In the data rows, 128 means zero.
Here are some points:
c(99, 100, 96, 88, 89, 86, 102, 118, 157, 183, 189, 195, 166, 145, 142, 114, 108)
c(108, 126, 103, 108, 127, 168, 133, 128, 135, 125, 115, 113, 129, 160, 129, 157, 110)
c(135, 142, 152, 134, 125, 124, 115, 118, 115, 120, 133, 153, 126, 119, 116, 117, 138)
c(110, 97, 98, 96, 118, 135, 165, 173, 157, 155, 135, 117, 123, 150, 105, 116, 107)
c(92, 79, 76, 80, 76, 84, 103, 119, 163, 203, 207, 210, 187, 153, 143, 113, 104)
c(102, 93, 89, 91, 109, 162, 221, 243, 197, 155, 126, 93, 81, 77, 102, 132, 122)
c(154, 153, 163, 136, 116, 104, 108, 111, 115, 112, 108, 150, 112, 120, 132, 137, 149)
c(132, 143, 159, 137, 125, 123, 115, 121, 122, 126, 141, 151, 123, 112, 109, 111, 133)
c(113, 113, 165, 111, 117, 144, 161, 174, 146, 130, 118, 101, 107, 118, 116, 108, 117)
c(173, 196, 222, 180, 157, 138, 127, 94, 82, 72, 75, 91, 119, 104, 110, 119, 137)
c(71, 74, 88, 117, 156, 201, 169, 144, 137, 133, 139, 155, 135, 132, 139, 96, 81)
c(129, 133, 150, 164, 144, 121, 130, 140, 168, 142, 120, 114, 110, 93, 101, 109, 124)
c(171, 210, 186, 149, 123, 100, 124, 145, 109, 95, 91, 102, 133, 109, 98, 110, 133)
c(123, 123, 116, 105, 111, 127, 150, 175, 149, 127, 118, 112, 123, 144, 128, 110, 118)
c(97, 98, 108, 92, 85, 81, 95, 108, 143, 168, 190, 148, 164, 182, 173, 130, 117)
c(158, 127, 116, 118, 141, 150, 95, 101, 74, 67, 71, 88, 130, 175, 183, 216, 179)
c(115, 110, 120, 136, 145, 140, 138, 129, 144, 131, 147, 162, 123, 102, 100, 111, 113)
c(138, 129, 113, 92, 93, 95, 126, 121, 133, 131, 133, 146, 153, 158, 157, 137, 143)
c(109, 112, 142, 185, 190, 180, 157, 195, 111, 91, 80, 77, 94, 107, 106, 109, 106)
c(153, 220, 198, 162, 145, 117, 110, 105, 120, 97, 89, 87, 107, 95, 100, 120, 132)
c(91, 75, 64, 71, 81, 88, 107, 122, 176, 226, 199, 175, 181, 153, 155, 114, 105)
c(120, 105, 81, 111, 131, 162, 192, 182, 176, 150, 138, 125, 118, 98, 74, 109, 101)
c(159, 144, 180, 123, 119, 120, 126, 132, 135, 115, 102, 93, 102, 111, 125, 138, 150)
c(175, 157, 134, 118, 115, 104, 113, 126, 128, 119, 98, 104, 115, 125, 136, 151, 161)
c(117, 108, 102, 101, 130, 150, 189, 211, 169, 142, 113, 93, 86, 102, 111, 132, 128)
c(125, 154, 167, 186, 146, 117, 105, 101, 100, 118, 141, 114, 104, 114, 186, 111, 114)
c(111, 129, 146, 163, 186, 216, 194, 171, 137, 109, 86, 126, 59, 62, 73, 94, 112)
c(126, 145, 157, 142, 123, 119, 133, 159, 129, 121, 109, 104, 117, 131, 133, 112, 117)
c(115, 108, 116, 128, 134, 129, 130, 124, 143, 136, 153, 163, 130, 116, 112, 115, 115)
17 more points follow, each with its number after it:
c(117, 97, 104, 124, 126, 146, 132, 121, 131, 130, 137, 154, 144, 139, 117, 118, 145) 0
c(104, 99, 90, 111, 131, 159, 143, 158, 163, 140, 121, 126, 116, 122, 125, 139, 121) 1
c(153, 162, 135, 117, 120, 83, 67, 55, 94, 128, 129, 181, 179, 148, 134, 129, 136) 2
c(105, 91, 89, 92, 128, 158, 207, 236, 188, 155, 121, 94, 80, 90, 101, 128, 122) 3
c(119, 129, 146, 179, 198, 225, 244, 143, 151, 104, 90, 72, 85, 52, 58, 65, 103) 4
c(150, 181, 163, 132, 117, 102, 110, 123, 109, 98, 109, 121, 170, 125, 113, 102, 141) 5
c(101, 78, 114, 156, 164, 163, 153, 153, 163, 137, 132, 126, 108, 98, 108, 123, 111) 6
c(149, 107, 123, 144, 166, 187, 168, 158, 168, 131, 119, 112, 95, 73, 78, 94, 102) 7
c(116, 122, 131, 146, 143, 133, 156, 168, 146, 120, 103, 86, 104, 124, 125, 133, 128) 8
c(143, 136, 113, 97, 101, 96, 90, 83, 95, 112, 141, 164, 176, 185, 159, 152, 136) 9
c(113, 104, 98, 91, 77, 79, 88, 107, 130, 165, 183, 161, 164, 170, 162, 142, 125) 10
c(173, 186, 157, 136, 132, 95, 84, 74, 66, 88, 104, 133, 140, 150, 146, 147, 161) 11
c(90, 70, 84, 103, 146, 188, 157, 131, 132, 124, 131, 148, 124, 123, 140, 154, 112) 12
c(138, 133, 108, 104, 104, 119, 101, 96, 98, 108, 130, 163, 164, 170, 155, 148, 143) 13
c(125, 121, 125, 147, 125, 101, 101, 99, 117, 143, 134, 127, 128, 138, 125, 125, 187) 14
c(74, 57, 66, 81, 81, 83, 106, 128, 175, 227, 206, 184, 184, 164, 158, 111, 96) 15
c(163, 140, 121, 121, 140, 145, 107, 84, 62, 47, 67, 81, 122, 164, 194, 223, 195) 16
Which of these numbered points is nearest to each point below, ignoring the 2 directions in which the first points spread most? Its number follows each.
c(111, 97, 122, 152, 157, 153, 147, 149, 155, 130, 125, 126, 119, 103, 107, 120, 115) > 6
c(159, 141, 125, 127, 145, 153, 121, 100, 83, 62, 72, 78, 109, 144, 172, 200, 183) > 16
c(175, 183, 139, 110, 119, 131, 107, 85, 71, 75, 79, 91, 122, 157, 176, 195, 178) > 16
c(174, 202, 174, 147, 118, 121, 123, 136, 113, 99, 98, 99, 123, 102, 105, 108, 142) > 5
c(136, 120, 114, 129, 134, 141, 169, 129, 104, 186, 112, 98, 99, 104, 106, 140, 165) > 14
c(145, 130, 115, 100, 102, 99, 103, 101, 98, 117, 140, 156, 163, 168, 153, 153, 139) > 9
c(95, 81, 108, 204, 133, 100, 123, 122, 136, 155, 178, 125, 114, 128, 158, 120, 98) > 6
c(124, 99, 105, 125, 123, 128, 126, 117, 128, 126, 131, 148, 148, 151, 127, 128, 156) > 0
c(181, 215, 197, 161, 135, 106, 105, 94, 112, 93, 96, 100, 142, 95, 90, 103, 141) > 5
Here are 17 other points, each followed by its number:
c(134, 141, 107, 82, 83, 87, 117, 112, 122, 144, 152, 140, 194, 148, 140, 124, 125) 0
c(113, 93, 71, 106, 126, 150, 192, 186, 172, 152, 144, 135, 133, 110, 82, 115, 92) 1
c(152, 142, 144, 135, 121, 121, 124, 100, 95, 94, 117, 128, 123, 172, 133, 141, 151) 2
c(157, 160, 168, 133, 119, 96, 103, 109, 111, 119, 131, 144, 123, 115, 121, 132, 144) 3
c(113, 118, 129, 145, 135, 120, 150, 167, 140, 118, 103, 89, 114, 138, 137, 142, 128) 4
c(151, 147, 163, 185, 145, 110, 101, 82, 82, 86, 92, 117, 150, 136, 138, 146, 148) 5
c(126, 121, 106, 94, 81, 80, 90, 108, 125, 157, 170, 150, 154, 163, 164, 145, 131) 6
c(165, 150, 134, 113, 112, 103, 89, 82, 87, 106, 141, 140, 151, 144, 153, 174, 163) 7
c(189, 190, 148, 116, 128, 137, 100, 78, 60, 59, 62, 78, 116, 157, 179, 208, 189) 8
c(136, 148, 136, 118, 131, 133, 116, 99, 103, 109, 127, 175, 139, 120, 156, 111, 126) 9
c(114, 117, 165, 110, 106, 124, 150, 171, 144, 132, 121, 106, 115, 129, 122, 109, 119) 10
c(121, 105, 106, 105, 126, 113, 114, 119, 122, 116, 129, 144, 182, 147, 151, 148, 138) 11
c(111, 111, 130, 147, 179, 190, 174, 156, 120, 90, 86, 86, 102, 121, 112, 108, 117) 12
c(154, 137, 119, 97, 96, 87, 84, 77, 81, 110, 144, 169, 178, 184, 163, 159, 144) 13
c(115, 119, 146, 178, 178, 168, 147, 181, 111, 95, 88, 89, 98, 108, 109, 112, 113) 14
c(113, 105, 94, 110, 153, 113, 99, 107, 122, 154, 162, 166, 159, 173, 122, 103, 100) 15
c(94, 90, 81, 95, 109, 128, 168, 163, 174, 185, 152, 129, 128, 150, 115, 99, 101) 16
Which of these numbered points is nearest to each point below, ignoring the 2 directions in which the first points spread most? Its number follows each.
c(140, 165, 241, 170, 132, 105, 91, 85, 82, 84, 96, 105, 133, 128, 136, 139, 143) > 10
c(117, 110, 101, 112, 147, 111, 110, 104, 117, 152, 152, 160, 156, 171, 125, 109, 106) > 15
c(173, 186, 157, 137, 132, 94, 84, 74, 65, 92, 106, 132, 139, 150, 145, 147, 161) > 13
c(147, 155, 134, 123, 122, 86, 73, 63, 99, 132, 130, 171, 169, 145, 131, 128, 146) > 1
c(99, 97, 92, 100, 112, 126, 162, 160, 170, 180, 149, 126, 126, 144, 123, 99, 102) > 16
c(163, 156, 127, 115, 105, 105, 84, 74, 83, 97, 140, 138, 156, 129, 140, 178, 170) > 7
c(136, 133, 145, 156, 130, 98, 115, 136, 108, 94, 116, 109, 122, 131, 172, 144, 137) > 4
c(123, 135, 118, 123, 140, 173, 125, 100, 84, 90, 114, 197, 134, 130, 138, 120, 127) > 9
c(152, 150, 121, 113, 108, 117, 93, 84, 93, 103, 136, 134, 152, 136, 138, 174, 158) > 7
